In the data rows, the value 128 means zero.
Here are some points:
[073, 087, 137, 141, 097, 122, 097, 159, 096, 059]
[175, 211, 123, 085, 123, 133, 134, 132, 084, 145]
[170, 239, 141, 065, 156, 131, 123, 090, 114, 159]
[140, 175, 154, 129, 138, 120, 120, 121, 103, 161]
[094, 129, 130, 136, 136, 145, 095, 129, 113, 123]
[074, 060, 111, 149, 104, 110, 111, 165, 133, 080]
[127, 190, 156, 113, 129, 127, 088, 133, 096, 129]
[136, 000, 068, 128, 108, 106, 182, 183, 168, 122]
[175, 071, 060, 132, 124, 115, 202, 168, 172, 146]
[118, 192, 153, 101, 125, 131, 101, 137, 089, 125]
[123, 081, 100, 131, 148, 102, 140, 126, 141, 099]
[081, 035, 101, 160, 133, 095, 121, 131, 146, 107]
[147, 127, 133, 141, 140, 137, 149, 094, 142, 173]
[162, 212, 145, 099, 125, 135, 105, 119, 070, 120]
[118, 222, 189, 107, 126, 145, 075, 130, 052, 099]
[154, 186, 146, 109, 138, 107, 141, 111, 110, 139]
Here are 12 more points, each followed by its number:
[156, 083, 093, 096, 166, 131, 142, 168, 150, 115] 0
[089, 102, 162, 110, 129, 116, 091, 168, 078, 090] 1
[159, 115, 092, 097, 141, 117, 160, 100, 200, 181] 2
[142, 058, 104, 166, 104, 146, 094, 171, 147, 121] 3
[141, 168, 146, 165, 133, 156, 161, 077, 154, 141] 4
[082, 076, 133, 149, 118, 122, 106, 120, 125, 105] 5
[136, 139, 126, 149, 128, 103, 160, 121, 137, 133] 6
[081, 015, 103, 141, 121, 112, 127, 154, 123, 102] 7
[173, 152, 082, 103, 127, 133, 154, 147, 113, 148] 8
[117, 154, 160, 112, 106, 162, 090, 156, 106, 118] 9
[176, 110, 080, 139, 153, 111, 171, 065, 165, 175] 10
[145, 116, 118, 115, 128, 115, 135, 124, 129, 136] 11
Which three of these numbered points are nearest to each point below, ignoring the 2 directions in which the first points spread most? Their numbers follow each, nearest first.
[071, 141, 164, 147, 115, 122, 113, 138, 108, 088] > 6 5 11
[094, 131, 126, 124, 101, 132, 101, 145, 081, 088] > 8 11 7
[144, 087, 115, 100, 119, 132, 118, 183, 120, 094] > 0 1 8
[189, 130, 062, 133, 149, 132, 184, 074, 187, 182] > 10 5 2
[158, 255, 161, 102, 134, 114, 126, 089, 078, 150] > 6 11 5
[168, 189, 107, 077, 131, 134, 153, 101, 127, 155] > 11 7 5
[133, 168, 097, 093, 127, 118, 139, 140, 124, 140] > 8 11 7
[153, 157, 111, 089, 117, 126, 161, 158, 123, 145] > 8 9 1
[163, 127, 122, 159, 116, 158, 098, 155, 139, 139] > 3 9 11
[130, 045, 098, 169, 087, 134, 113, 163, 171, 128] > 3 9 11
[118, 065, 079, 127, 139, 117, 129, 143, 174, 127] > 2 11 5
[098, 111, 156, 111, 125, 122, 094, 179, 097, 104] > 1 9 7
[116, 180, 150, 139, 138, 136, 124, 110, 116, 116] > 6 5 11
[178, 106, 041, 119, 161, 107, 183, 080, 193, 186] > 10 2 5
[105, 114, 140, 137, 138, 105, 137, 152, 122, 116] > 6 11 7
[122, 115, 097, 132, 141, 118, 154, 094, 174, 141] > 2 5 10
[168, 083, 062, 162, 115, 151, 158, 121, 226, 151] > 3 4 2
[117, 071, 109, 139, 104, 109, 152, 182, 120, 105] > 8 1 11
[233, 129, 065, 093, 122, 096, 232, 106, 151, 170] > 11 8 7
[180, 131, 107, 136, 142, 110, 178, 067, 168, 164] > 10 5 6
[174, 157, 116, 091, 132, 140, 121, 146, 131, 111] > 0 8 9
[168, 136, 070, 135, 111, 103, 164, 119, 173, 169] > 6 11 5
[158, 215, 155, 163, 143, 177, 156, 089, 147, 163] > 4 6 5
[135, 198, 168, 160, 135, 157, 126, 081, 138, 128] > 4 6 5
[184, 144, 077, 122, 154, 104, 168, 085, 139, 133] > 10 11 6
[056, 158, 182, 114, 109, 138, 057, 139, 046, 077] > 7 11 1
[103, 067, 137, 140, 134, 086, 119, 136, 137, 097] > 11 5 6
[169, 249, 144, 120, 141, 173, 158, 078, 131, 167] > 4 5 6
[130, 214, 205, 121, 146, 155, 101, 081, 084, 151] > 5 4 6
[103, 025, 110, 121, 105, 100, 148, 192, 137, 100] > 1 7 11
